Each path below is one point turned by a fixed rotation once a step. After each direction that follows a path, write how fast that rotation turns it, in degrees a step (0 if it stays still).
Each turn is a multiple of 5 degrees from 10 to 175, or 0.
Each row of a path follows its step; steps can be skipped.
Path 1:
step 0: [ 16  -3  -3   9 -15  20  17  -3  -6 -17 -16   3   2 -14  -2   0  10  13
   9  -3  -3 -12 -11   9 -13   9 -17 -21   8  15 -11  14   0  -4 -10  -7
 -10  14  -9  18   6  34  12   4   7   5   1  31]
step 1: [  4  14  12  -9  26   0 -14 -12  15   9 -13  -1   5  -8 -21  14  10  24
  15 -11 -13  12  -5  -1   4 -16  -4  21 -13  15 -11   1   9  -6 -20 -12
 -13   7 -19   4 -10 -16  -8   2  -7  -3  20  17]
step 2: [-10  -1   0   6  -5  -3 -31  -1 -29  16   6  -7  -5 -17   4  12   3  -8
 -21  -3 -10 -13  -5   1  21   6  22  20  -7  15   2 -17 -14  -4  -7  19
  -1   7   4 -29 -18  -4   0  14 -10  -2   4  -1]
step 3: [ -2  -9  -3  15 -13   7   0  25  13  -1 -18  14   0  -8  -5   7  -9   1
 -25  10  12  -8   2   5 -21  -8   3  -1  23 -19  15  -7 -14   6 -13  25
  -2   5  -2  -3  -3  22 -10  -2 -15  27 -19   2]
step 5: [-15   9  15   0  16   2   1  -5 -21 -16  11  -3 -28   4 -12   7  17  11
  19  23  -5   8   0 -20  17  19  15  10 -29  -3  10   8  -7  -3   8  -4
   2  11  23   5   2  14  -1 -11  -4  -3  14   7]
step 6: [ 23 -24 -15  -2  16  -1  11   4   8 -12  10   8  -5  -7   2  15  -6 -31
  -9  12 -12  -3 -12 -12  12  17 -18  39  -3   1   8  -3   1  19  -1  -5
  -8  -2  -8  -7   1  12   7  -1 -14  16  -5   0]
step 7: [ 16 -15  -8   6  -4   6  14  13 -15 -20   0  14  24   2   3   9   9  -4
 -12  10   7   8 -10   6  -6 -32   0 -14  -3  17 -17  13  20   5 -27   4
  14 -11   0 -11  -2 -16  12  11 -19   1  -8  -4]
step 8: [-17 -12  14 -10 -11 -12  17 -11 -22  16  -4  21  18   4 -10   5  -8  13
  11   1  -1   8   8   5 -13 -15  30   9 -17 -17  15  -1   5 -20  -4  -4
  -3  13   7  18   2 -14   2  12   2  -9 -12  16]
step 10: [ 17  -2  14  19  20  12  -5  13  19 -26  -6 -15   2   9   0  14 -10  -7
 -15 -17 -12   9   0  -8  -4 -13   4 -13   7  18 -15 -13 -18   6  -9  -9
  -6  20  17   1  12  -9   0 -19  -3  21  11  -8]
Directions:
[ 0  0  0 -3 -2  3  4 -8 -2  1  6  1  3 -2  6  6 -6 -9  0  3 -2  6  0  0
 -3 -7 -6  1 -3  2  1  5  0 -3 -5  0  4 -2  3  5 -4  7 -4 -1  3 -4  4  2]  45
[-1 -4 -4 -4 -1 -5 -7 -3  2 -5 -2  4  5  1  2  4 -1 -1  5 -1  0  3  0 -1
  1  4  4 -3 -2 -3  3  4  0 -5  0  2 -1 13 -5  3  6  7 -6 -2 -2  6 -4  0]  140
[ 1  3  5  5  3 -1  2 -2 10  0 -7  1  0  2 -1  2 -2  7 -4  5 -2  6  3 -4
 -1 -8  4  4 -2 -3  6 -1 -2 -1 -2  1 -2 -5  5  0  9  3  0 -6 -2  0 -1  6]  155
[ 3  2  6 -2  1 -1  0  1 -5  2  1 -5  4  0 -4 -1 -1 -2  1 -2 -5  5  8 -5
  1  5  3 -7 -6  1  2  5 -5 -5 -6  6 -5 -4  0 -1  3 -5  0  3 -6 -6  0 -8]  120
[  1  -3  -3   3   2  -2   0  -1   2   2  -1  -3   0  -3   5   5   0  -2
  -2   8   2   2   3   0  -7  -4   1   3   6   5  -3   1  -6   3   2  -3
   1   7   1  -8   3   1   3   5  -5  -5  -4 -11]  90
[ 4  9  5 -4 -1  0  3 -3  7 -2  3  2  5 -2 -5 -7  5 -8  2 -5  4  1 -1  1
 -3 -3  4  2  0 -2 -3 -3  0  8 -3  1  4  0 -6 -3  3  5  0  2 -4  2  5 -2]  125
